The rows below fall into families. The same turns and mirrors carry the whole set onto itself and the rows of a family onto each other. For each named row, which other rows are in its family? Write them in the order they are listed.
These 36 rows form 6 families of 6 rows each.
Z_330: [-11.4  -2.4 -11.0  19.0 -43.2  -3.7 -15.8  -3.1   9.3  -6.9  26.8  27.0
 -27.2 -19.1]
Z_813: [ 12.5 -16.7   8.5  -6.6 -47.1  10.3 -17.9  23.5  -5.3  -9.5  13.8  24.6
   6.2 -14.7]
Z_829: [-24.9   5.7   7.0   6.4  26.4 -27.4  -7.2 -29.2  15.7  21.3   5.6   5.8
 -19.4   4.9]
Z_969: [  2.1 -19.1   5.5   0.8  36.2  28.9   5.0   6.5 -30.3  -9.5   5.6  -2.5
   0.0   3.9]
Z_996: [ -3.6 -19.3  -1.1  -3.8 -13.3   2.6 -26.3   5.5 -17.8  -6.1  -7.2  44.3
 -29.9 -16.0]
Z_320: [ -6.6 -20.8   5.3  -9.8 -43.3 -19.3  14.1  17.5  14.0   7.9   6.3 -10.5
  28.1   5.6]
Z_227: [  9.6 -23.0   8.7 -13.1 -26.2   9.5 -24.4  20.3 -18.7  -8.2  -5.0  36.2
  -6.4 -13.8]
Z_322: [-23.4  -9.6  -9.2   9.2 -43.2 -30.7  15.6  -1.9  25.9   9.4  18.1  -9.9
   5.0   2.9]
Z_714: [ 12.5   4.6  23.6 -16.1  13.0  -0.9  -5.2  40.1 -22.4 -10.8 -16.5  -6.9
  -5.8  -5.6]
Z_893: [-31.4 -22.7 -10.9  -1.8   4.1 -32.4   2.2 -12.7  -2.1  13.8 -21.0  16.6
 -27.0   3.8]
Z_723: [-14.9   3.7 -27.5  22.6   2.6 -19.7  -3.4 -41.6   5.3 -16.3   5.2  10.3
 -15.6 -17.0]
Z_747: [ 22.8 -16.1   3.5 -15.6 -13.6   2.5  -3.5   3.2 -11.4 -21.1  -7.6   0.6
  43.9 -10.5]
Z_626: [-35.7 -10.3 -17.0  12.9 -18.8 -36.4   9.6 -17.4  18.0  12.7   3.4   3.3
 -22.8   1.2]
Z_950: [ 13.6  -1.2  -6.0   5.1 -34.1  -3.8   4.0  -7.2  11.0 -21.9  19.2 -11.0
  40.8 -13.7]
Z_635: [ -2.4 -32.6  11.2 -25.3 -20.9 -16.3   6.1  22.1  -5.8   8.8 -18.6   2.4
  23.2   8.1]
Z_743: [ 13.2 -20.0  -2.0 -16.5  15.0  -1.4 -11.0  -8.2 -25.0 -18.5 -27.5  17.1
  16.7 -10.3]
Z_480: [-13.9  -8.6 -10.7  11.9 -21.6  -4.0 -22.1  -7.2  -3.5  -5.4   7.6  38.7
 -40.2 -18.0]
Z_561: [ -5.4   8.2  20.1   2.1 -15.2 -16.6   3.4  -5.3  30.9  15.8  31.4 -18.3
  26.0   6.3]
Z_920: [ 16.1  13.4  23.9  -7.5 -14.1  -0.8   2.9  44.1  -5.0 -12.4   7.3 -23.2
   9.8  -6.6]
Z_754: [ -5.6   8.8 -22.4  23.7 -26.2 -15.2   4.5 -29.5  19.3 -19.5  25.6  -6.6
  11.5 -17.3]
Z_939: [-17.1  -1.2 -13.2  30.3  23.9  15.8  11.2 -16.5  -6.0  -8.4  31.8  -8.8
 -22.0  -0.6]
Z_859: [  5.1  -6.4   3.2  15.7  -0.8  28.2  15.4  10.0  -4.7 -12.5  40.1 -23.7
  19.6   2.5]
Z_149: [-17.1  22.1  -1.3  17.1  18.2 -18.8  -2.5   4.8  -4.2  -7.3   0.2  -3.9
 -48.3 -11.9]
Z_512: [  2.1  -6.6  -1.2   9.3 -55.7   4.0 -13.7  11.5   9.3  -9.3  29.7  19.4
  -3.8 -16.9]
Z_898: [ -3.7  10.0  11.5  -4.1  29.0 -10.4  -7.9  20.9 -21.7  -7.7 -19.0   1.6
 -35.7  -7.4]
Z_279: [-11.7 -11.1  -6.5  16.1  40.4  20.5   5.2  -9.6 -22.9  -8.2  11.6   1.0
 -21.7   2.2]
Z_958: [-13.4  31.3  -1.6  25.4  -8.3 -18.3   4.7   9.0  13.2  -8.7  24.1 -19.7
 -32.4 -13.0]
Z_146: [ -6.2 -10.5 -16.7   2.2  23.9 -13.3 -11.4 -31.6 -16.1 -15.7 -21.5  22.0
 -11.8 -13.6]
Z_847: [  7.8  -4.6  32.1 -18.2  -4.7  -8.6  -1.8   8.7  14.0  15.6  11.1 -11.8
  38.7   9.6]
Z_475: [ 10.6 -16.9  10.2   0.6  15.7  32.9  10.0  16.6 -21.4 -11.9  19.6 -14.4
  19.6   4.3]
Z_901: [ -9.0   1.7  -8.3  29.7   3.2  19.4  16.1  -6.9   1.9 -10.7  45.6 -20.7
  -1.6  -0.7]
Z_669: [-11.9  -7.2  19.6 -14.0  37.0 -19.1 -11.9 -14.2  -1.8  20.3 -14.7  12.4
  -7.6   8.3]
Z_180: [-21.1  13.6   7.7  14.2  -0.3 -26.3   1.1 -25.1  32.5  18.7  28.3 -10.0
  -2.5   3.5]
Z_349: [  4.1 -12.1  32.2 -26.9  22.0  -9.7  -9.5   5.0  -3.3  17.9 -11.1   3.3
  21.7  10.9]
Z_603: [-14.5 -33.7   3.4 -22.2   2.9 -22.4   0.1   7.5 -14.4  12.0 -32.8  16.6
  -3.8   7.6]
Z_708: [  3.1  26.1  11.4  13.0 -25.1  -9.5   7.4  28.6  12.2 -11.4  28.0 -29.4
  -2.6 -10.5]

Same family as Z_146: Z_723, Z_747, Z_950, Z_743, Z_754
Same family as Z_669: Z_829, Z_561, Z_847, Z_180, Z_349
Same family as Z_322: Z_320, Z_893, Z_626, Z_635, Z_603
Same family as Z_969: Z_939, Z_859, Z_279, Z_475, Z_901

The rows below fall into families. The same turns and mirrors carry the whole set onto itself and the rows of a family onto each other. For each named row, which other rows are in its family? Write them in the order they are listed.
These 40 rows form 5 families of 8 rows each.
Z_848: [-11.8  35.0  -2.0  26.9 -20.5 -18.6  63.6 -25.1 -28.3 -56.1 -39.6   2.7
  24.5   1.5  -5.3 -14.2 -15.3   4.8 -37.5  -5.5  12.8]
Z_491: [ 10.8  -2.8  10.3 -10.3 -19.9 -24.4  41.8 -11.5 -22.9 -36.4 -29.2  19.0
 -37.2 -25.2 -26.2  -3.6  -7.4  -9.3 -56.9 -11.0  20.7]
Z_772: [-11.7 -13.9  -6.8  20.8   6.9 -23.3  38.2 -33.7  13.7 -66.1 -31.5  36.6
 -27.3 -18.9   6.4   1.6  15.8  -3.6 -20.1 -16.6  -9.5]
Z_3: [ -9.2  27.7   8.0  29.8  21.0 -25.5  33.0 -47.6 -14.1 -31.1 -21.7  31.5
  39.9  -1.1  16.3  15.4  21.2   9.3  23.3 -25.9  17.1]
Z_828: [ -5.9  21.2   1.5  42.4  30.7 -26.9  44.9 -28.5  -2.1 -12.3 -20.5  41.3
  46.0   2.7  -9.3  31.7  -3.2  -6.0  17.9 -19.6  14.7]
Z_684: [-22.1   4.6   3.2  14.4  32.4 -24.1  51.5 -30.3   0.3 -69.3 -24.1  52.9
 -12.0 -32.0  -2.3  12.4  16.6   1.1 -18.4 -28.3  -6.5]
Z_718: [ 32.8 -12.7   6.9  -6.1  21.8  -5.9  28.6 -12.9  -6.3 -15.2   0.8  47.4
  -1.9 -17.7 -11.8  38.9  12.5 -18.6  -3.1 -32.8  37.6]
Z_120: [ 17.6  27.3  19.5  20.0 -13.7  -8.7  49.1 -16.1 -38.1  -5.1  -3.2   7.7
  21.7 -11.1 -36.1  -1.5 -33.0 -22.8  -6.4  -9.1  48.5]
Z_486: [ -7.4  -1.4  20.5   1.4  -6.5  -9.8  35.0  -5.5 -23.0 -44.9 -31.5  23.3
 -43.6  -7.5 -32.5   0.2   0.3 -29.0 -50.2 -10.0  35.6]
Z_360: [ 16.3  31.9  35.1   9.5   9.1  -8.0  51.1 -18.3 -45.5   8.1 -18.3  10.3
  30.0  -0.9 -19.3  15.0 -22.3 -15.2  -5.9  -8.9  48.1]
Z_637: [ -9.6  34.7  -0.8  47.7  -8.0 -31.4  63.9 -31.5 -29.2 -37.1 -44.5   1.4
   6.5  -9.1  -8.6 -27.4 -17.1  10.6 -14.1 -12.3   5.1]
Z_692: [-21.1  -4.7  18.1  15.1  25.4 -22.7  35.1 -43.3   0.4 -66.1 -24.0  27.9
 -17.8   2.5   5.3  31.8  14.6   1.2 -23.2 -26.2 -14.8]
Z_456: [-10.9   8.0   2.5   9.6  24.5 -20.0  35.4 -40.4   4.4 -56.6 -44.0  45.4
 -25.1 -16.5  15.7  24.0  24.9   0.9 -20.5 -24.1  -9.6]
Z_402: [ 14.1 -15.8  29.5 -18.1  23.7   0.4  25.7 -20.3  -3.0 -20.6  -5.8  46.1
  -2.9 -10.8  -4.5  44.3  10.2 -28.9 -12.0 -13.7  34.5]
Z_497: [ -9.0  12.1  12.0  26.5  29.6 -13.7  51.8 -35.1   4.5 -14.0  -1.6  40.8
 -36.9  -8.9  -6.9 -15.7 -32.9  18.3  -2.3  -5.7  26.6]
Z_799: [  6.8  26.1  10.1  40.6  30.8 -13.3  38.0 -11.6 -14.0 -35.2  -9.9  29.3
 -25.6   0.8 -12.8 -18.5 -32.0  13.7  15.5   8.4  20.5]
Z_340: [ 29.6 -11.7  22.4  -4.8  27.2  -9.2  43.8 -37.4 -26.5  -4.4  -0.3  54.7
 -13.3 -18.3 -14.8  34.0   8.5 -31.6  -9.7 -26.0  26.3]
Z_305: [  2.4  26.0  16.8  -7.4  -7.5 -21.6  48.2 -29.2 -23.0 -35.1 -32.7  10.9
  41.2 -14.4  -6.2  19.4  31.9 -40.7 -36.5 -33.0  12.8]
Z_439: [ 13.4  -9.4  20.6   0.0  -5.4  -5.1  57.9  -4.4 -18.5 -27.1 -27.8  16.2
 -36.5 -18.7 -30.1   1.1 -27.2 -27.7 -49.5   0.1  22.0]
Z_39: [-18.0 -12.0  16.0   2.2  -2.4   3.3  49.8 -16.5 -30.3 -40.9 -28.3  21.9
 -43.2 -20.1 -16.6 -11.4 -11.4 -20.1 -51.9 -10.5  19.6]
Z_629: [-17.5 -10.9   4.9  14.8  27.2 -24.3  35.8 -43.0   6.9 -69.7 -33.5  29.3
   0.9 -27.1  -1.1  16.5   7.2   6.5 -10.4 -31.9 -13.5]
Z_196: [  0.5  11.3  -2.1  33.2  44.6 -23.3  49.7 -14.6  -0.8 -27.7   3.3  31.2
 -35.4  -8.2  -4.4  -0.3 -27.4   2.3   9.1  -5.6  35.4]
Z_412: [ 22.6  29.4  23.0  15.8 -11.5  -7.2  54.7  -8.9 -39.0  11.8 -16.6  18.1
   1.4   7.0 -13.1   0.2 -13.6 -25.3 -15.3   5.8  52.5]
Z_42: [-19.3  30.2  -3.2  22.0 -11.5 -19.7  51.6 -21.5 -19.3 -41.2 -54.4  -4.6
   9.6   3.5  -6.2 -18.5 -26.4  11.7  -3.6 -24.7  -4.7]
Z_143: [ -7.0  10.3  15.3 -11.1 -18.7  -0.6  44.4 -37.8 -14.6 -34.6 -35.3  14.9
  40.3 -11.2 -28.1  26.8  23.0 -30.0 -28.2 -26.3  -3.4]
Z_367: [ 25.2  21.6  10.6  15.4  -9.2  -8.7  55.3  -8.7 -32.9   7.6 -25.8  18.7
  20.7 -21.7 -17.9 -15.4 -21.6 -19.6  -1.9   0.9  53.6]
Z_956: [ 13.1   5.1  17.2   3.9 -13.4 -18.0  39.0 -16.3 -36.6 -44.0 -48.9   5.7
  39.8 -10.5  -6.0  31.6  26.0 -36.7 -23.8 -19.8  12.1]
Z_76: [ 13.3  35.3   2.3  28.9  18.0 -19.6  49.5 -51.1  -9.7 -16.0 -14.9  29.4
  40.5 -20.3  12.3  22.3  -7.7   6.3  23.3 -22.5   3.8]
Z_665: [-23.2  46.6   0.4  34.7 -16.1 -20.2  40.6 -18.9  -7.4 -56.8 -47.1  -1.9
   9.2  -9.4  -5.9 -11.3 -16.1   9.4 -17.0  -7.3  12.5]
Z_976: [ 13.2  23.8   7.6  40.8  29.7 -28.0  40.3 -18.5 -18.4 -26.5 -12.1  37.2
 -43.1 -16.3   7.7  -3.8 -31.1   8.2   1.6  -6.9  42.5]
Z_188: [ 28.0  29.8  19.4  15.6 -20.7  -5.1  33.0 -26.4 -34.7   8.5 -23.6  -0.3
   9.1   5.2 -18.0  10.1 -24.5 -23.4  -8.0  -4.7  45.5]
Z_789: [ -3.0  -8.0  18.7 -10.4 -14.5 -17.5  52.3 -40.4 -18.5 -22.8 -39.2  17.6
  28.4 -21.1  -0.2  35.3  25.1 -32.0 -40.9 -34.5  18.2]
Z_327: [ 23.7 -13.4  32.6   7.9  28.2 -11.1  39.5 -29.8 -12.9 -17.2   4.2  51.5
  -5.9 -22.4  -7.4  34.3  19.9 -29.9 -22.3  -0.3  43.0]
Z_662: [ 10.2  -4.6  27.1 -12.3 -14.8  -4.2  46.3 -22.9 -29.6 -45.2 -29.2   5.6
 -42.3 -22.0  -4.2 -14.5  -3.9 -12.6 -43.8  -5.6  23.4]
Z_565: [-26.5  47.2  14.6  36.0 -10.3 -23.4  56.0 -43.7 -26.7 -45.9 -48.0   5.6
  -1.0  -9.5  -8.4 -16.6 -20.6  -3.8 -22.7  -0.6   1.0]
Z_672: [ 22.7  31.3  12.9  27.7  18.6 -34.6  40.1 -35.4  -2.3 -17.4 -21.5  25.5
  46.0  -0.7   2.8  27.8   4.6   1.0  26.4 -15.1  18.7]
Z_275: [  4.8   9.9   5.7  36.7  18.4  -6.9  35.7 -26.8 -10.2 -26.6 -14.9  41.7
 -44.5 -13.4 -13.7   3.7 -40.3  18.9   9.6  -0.2  25.6]
Z_200: [ 16.6 -16.9  30.9   3.2  35.6 -12.4  26.6 -26.4  -3.8  -1.8 -10.3  44.4
 -21.7 -20.9  -8.2  31.1   8.8 -24.1  12.0 -21.1  26.0]
Z_391: [ -3.9  38.4  12.1  40.7  30.4  -3.4  42.8 -44.8 -10.2 -24.1 -17.9  33.4
  34.7  -2.2   5.8  26.7  -0.6 -12.6  30.7 -23.0  18.0]
Z_28: [  4.2   7.9  30.5  -2.8 -29.1  -7.2  40.2 -37.2 -31.6 -30.9 -52.8  16.7
  38.2 -12.7  -8.7  17.5  21.0 -20.6 -35.1 -20.3   3.6]

Same family as Z_188: Z_684, Z_718, Z_486, Z_143, Z_76, Z_976, Z_565
Same family as Z_662: Z_828, Z_692, Z_497, Z_42, Z_367, Z_956, Z_327
Same family as Z_360: Z_848, Z_772, Z_3, Z_799, Z_439, Z_789, Z_200
Same family as Z_196: Z_637, Z_402, Z_39, Z_629, Z_412, Z_672, Z_28

The rows below fall into families. The same turns and mirrors carry the whole set onto itself and the rows of a family onto each other. For each named row, which other rows are in its family? Write them in the order they are listed.
These 27 rows form 9 families of 3 rows each.
Z_194: [-16.0  17.0  -5.4  41.9 -17.1  -2.3  -6.3 -24.7  23.6  45.6  22.0  -8.3
   2.3]
Z_205: [-10.7   6.9  10.4  53.6  -2.6 -19.1 -22.3 -34.1  21.0  20.4  -7.7 -17.2
  -8.3]
Z_114: [-21.0  -0.7  14.5  58.4 -24.9 -17.1 -11.0 -16.1  23.4  19.4  -1.8 -16.9
 -18.8]
Z_935: [-11.2 -28.0  -2.9  25.0   6.2 -18.3   2.1  -8.4  -6.1  39.5   0.0  14.1
  27.2]
Z_519: [  4.9 -22.5 -10.3  14.9  16.5 -26.4  -6.3 -14.0 -21.3   3.2 -24.0  19.3
  14.7]
Z_400: [  1.3  33.1 -36.2  11.0 -33.9   3.5   4.6  -9.3  -3.7  -7.5  11.2  15.7
 -23.3]
Z_907: [-16.5 -30.9  -9.6  20.6  37.2 -16.8 -16.0   4.5 -13.1   2.0  13.2   4.1
  12.1]
Z_963: [-30.1  17.0  29.6  31.0   1.9   3.7   2.0   2.3  17.8  18.3  26.2 -27.6
 -10.1]
Z_131: [-29.1   2.8   5.1  48.7  -0.2 -24.9  14.2 -11.1   9.9  23.8  11.4 -43.7
  -3.8]
Z_862: [-14.5 -19.6 -19.1  10.1  15.8 -28.2  30.2   7.2 -30.4   5.9  -1.1  -7.9
  15.7]
Z_112: [-21.5   4.5   9.4  51.5 -10.5 -11.6 -35.8  -6.8  24.7  -6.1  -0.8 -24.7
   3.0]
Z_435: [ -5.2 -35.2  -5.9  17.4  -2.9 -25.8   6.0   5.9 -21.7   0.6 -19.7  23.1
   6.1]
Z_289: [-16.0   7.9  28.2  43.2 -26.6 -21.5   3.5  -5.8  17.1   4.8   5.0 -32.9
 -19.3]
Z_203: [-22.5  11.1  10.1  57.4 -23.3   2.4  -0.6 -17.6  16.2   7.2 -10.3 -20.1
 -30.2]
Z_436: [-20.3 -19.0  21.5   3.9  21.8  -7.7  14.5  19.0 -16.8   7.8   8.4   1.5
  13.2]
Z_162: [ -2.4  24.0 -31.3  12.3 -23.3  13.7  15.8  -6.4 -18.0 -16.9  -6.6  15.0
 -25.4]
Z_214: [-11.6  33.7  -8.8  -8.0   0.2  16.0  16.4  10.8  -9.6  -2.4  31.1   3.3
  -7.9]
Z_50: [-13.9 -33.0   5.1  30.4   0.6 -12.8  11.5   2.0 -21.8  -3.3 -32.7   9.7
  -3.4]
Z_51: [  9.3  40.6 -36.1  11.4 -12.4   0.3  -9.0 -28.2  -3.2  -3.2   5.3  12.1
 -12.5]
Z_982: [ -2.7  34.4 -33.5  12.8 -18.9   6.5 -23.4  -2.3   1.4 -28.4  11.7   2.1
  -0.8]
Z_655: [ -7.0  21.6 -40.6   6.5  16.1   7.1 -13.9  -4.3  -7.5  -9.3  37.0   6.4
  -6.7]
Z_678: [-11.2  39.3 -38.7  11.8 -11.0  -3.8  25.7  -8.2  -8.6   2.1  26.1 -19.0
 -10.5]
Z_109: [  1.5  18.6 -38.0   2.6 -12.4   3.8   7.6 -12.6  -8.8  24.7  20.7  24.2
  11.6]
Z_5: [  4.4  33.4 -15.8   0.8 -33.1  -4.8  16.7   1.4  -9.7 -18.4  14.2  -3.3
 -20.5]
Z_572: [-25.4   7.4  -3.4  46.7  17.2  -4.0 -27.0 -13.4  20.9  12.5  32.5 -24.0
 -11.1]
Z_507: [ -2.1 -26.4  13.1   7.7  -7.4 -31.4  17.6  13.5 -23.4 -10.2 -12.9   1.7
   4.0]
Z_742: [ -7.2 -23.1  -8.9  16.0   7.0 -18.7 -20.6  11.0 -14.2 -22.2 -15.2   9.3
  24.4]

Same family as Z_5: Z_289, Z_507
Same family as Z_109: Z_194, Z_935
Same family as Z_205: Z_519, Z_51
Same family as Z_214: Z_963, Z_436
Same family as Z_982: Z_112, Z_742
Same family as Z_50: Z_203, Z_162

